In the rows, 128 means zero.
Named turns come first, each shown by rows before and after it. Which turns, in which order, take the first row of each pair that follows to the second? Write the first one first, as in the answered first pair.
meko:
[174  65 141 138 148 102 111 105  77]  ->  [168  43 118 126 147 101 152 119 106]
[116 122 138 124 110 123  91 171 103]  ->  [165 108 144 131 100 147 106 156 141]
[120 133 138 146 166 120 130  98 128]  ->  [126 123 131 144 164 123 148 100 146]
[131  80 131 136 101 152 120  99 111]  ->  [106  74 118 127 107 141 135 114 107]
tasop:
[112 124 126 119 117 149 133 158 127]  ->  [113 111 112 120 133 129 150 145 127]
[ 62 162 142 159 155 140 150  92 163]  ->  [114  97 166 134  65 178 111 144 164]
[ 69 111 127 119  66 146 164 135 167]  ->  [ 64 107 112 123  90 125 184 119 165]
[167 140 100 130 167  73 130 109  96]  ->  [153 193 137 128 138 127  77 134  99]
Voda:
[135  83 128 133  93 125 136 135 128]  ->  [151 129  97 132 145 104 158 125 134]
[155  74 169 132 115 166 124 116 138]  ->  [180 134 129 130 181 131 154 103 147]
[141  86 106 131 121 123 167 134 163]  ->  [136  98 102 132 126 124 172 136 167]
[118 128 115 101 150 126 142 114 143]  ->  [108 102 133 102 123 139 128 120 139]
foza:
[111 123 112 110 125 127 122 163 114]  ->  [112 123 118 110 122 132 118 164 114]
[ 96 111 150 133 104 147 121 122 139]  ->  [129 104 151 133  94 150 116 125 141]
[155 128 121 102 137 105 123 181 131]  ->  [133 129 114 103 148  97 132 180 130]
ziza:
[133  79 135 124 101  98 119 129  84]  ->  [113 156 114 104 126  98 122 161  84]
[113 133 118  89 142 120 157 142 144]  ->  [ 97 142 149 117 149 137 144  97 144]
[ 84 115 141 135 147 141 140 118 132]  ->  [100  86 127 121 133 130 148 137 131]

Between the rows of a pair lie two turns.
[117 168 151 119 111 153 107 146 135]  ->  [ 97 162 138 109 114 145 122 158 135] -> meko meko
[156 194 109 107 152 121 121 150 108]  ->  [189 165 106 104 131 137 141 156 138] -> meko tasop
[124 117 111 129 164  89 141 107  93]  ->  [ 76  94 142 135 129 133 145 107 119] -> Voda ziza
[ 82 141 161 155 127 106 107  94  68]  ->  [158 130 172 155 100 123  85  99  76] -> foza foza
[112 132 122 117 120 146 142 144 155]  ->  [114 136 139 128 118 154 131 127 156] -> foza ziza
[167 127  78 112 145  88 145 164 102]  ->  [119 193 137 161 162 130 107 103 105] -> ziza foza
[150  88 129 127 115 106 106 134  89]  ->  [ 86 120 138 116  99 147 118 165 122] -> Voda Voda
[ 15 130 166 152 165 140 146  83 118]  ->  [ 77  96 183 146 107 207 163 102 187] -> foza meko
[108 131 133 106 120 135 149 126 119]  ->  [126 138 124 106 134 120 152 118 113] -> Voda Voda
[132 100 121 118 107 113 119 158 103]  ->  [168 147 119 129 136 116 113 134 110] -> Voda meko
[110 155 124 141 143 149 134 119 162]  ->  [ 78 107 121 136 132 117 121 127 119] -> ziza meko
[152 122 116 123 118 114 136 119 133]  ->  [108 128 119 118 114 124 146 130 142] -> foza Voda
[136 152 119 141 143  98 122 103  89]  ->  [166 150 103 133 140 119 162 113 137] -> meko ziza
[114 123 131 149 156  81  99  95  73]  ->  [120 156 121 139 148 156 172 110 191] -> meko Voda
[105 188 102 127 169 105 158 108 141]  ->  [102 203 151 136 122 159 109 119 145] -> foza foza
[118 149 127 150 165 128 140  85 138]  ->  [ 96 112 123 112 107 153 149 156 155] -> tasop meko
[ 95 123 171 128  86 167 106 132 130]  ->  [147  90 116 138 153  97 167  83 133] -> foza tasop
[133 101 115 123 141 107 176 127 128]  ->  [126 112 170 141 104 145 112 120 103] -> tasop Voda
[126 154 146 142 156 156 136 105 142]  ->  [143 140 109 106 148 139 151 159 143] -> ziza ziza
[121 165 135 119 147 148 117 152 159]  ->  [ 84  98 138 124 139 133 138 137 153] -> ziza meko
[114 108 146 127 105 126 100 142 104]  ->  [ 90 158 129 118 131 133 121 151 127] -> Voda Voda
[182 137 119  86 122 150 121 176 148]  ->  [144 157 112  88 154 105  98 168  94] -> foza meko
[142 178 121 151 195 127 150  82 149]  ->  [136 183 163 162 159 164 115  81 150] -> ziza tasop
[115 145 122 135 148 123 135 109 131]  ->  [131 126 101 117 138 113 147 137 131] -> ziza ziza
[ 98 164 131 132 136 155 159 130 172]  ->  [ 90  73 138 126  99 124 139 137 124] -> Voda meko
[102 128 142 113 100 154 108 154 132]  ->  [114 101  98 109 144 106 159 132 136] -> tasop Voda
[ 77  46 168 147 101 144 141  91 132]  ->  [ 91  47 104  96 112 106 177 161 130] -> tasop ziza
[173 155  80 112 166  96 115 118  74]  ->  [178 110  77 124 161 125 177  86 145] -> ziza meko
[114 109 112 132  77 118 110 156  81]  ->  [121 103  97 130  88 101 123 150  79] -> ziza tasop
[142  93 112 131 135 155 170 118 177]  ->  [132 151 113 116 129 173 151 152 178] -> ziza tasop
[135 114 141 133 136  94 129 100 129]  ->  [ 97 136 143 131 138 106 137 111 141] -> foza Voda
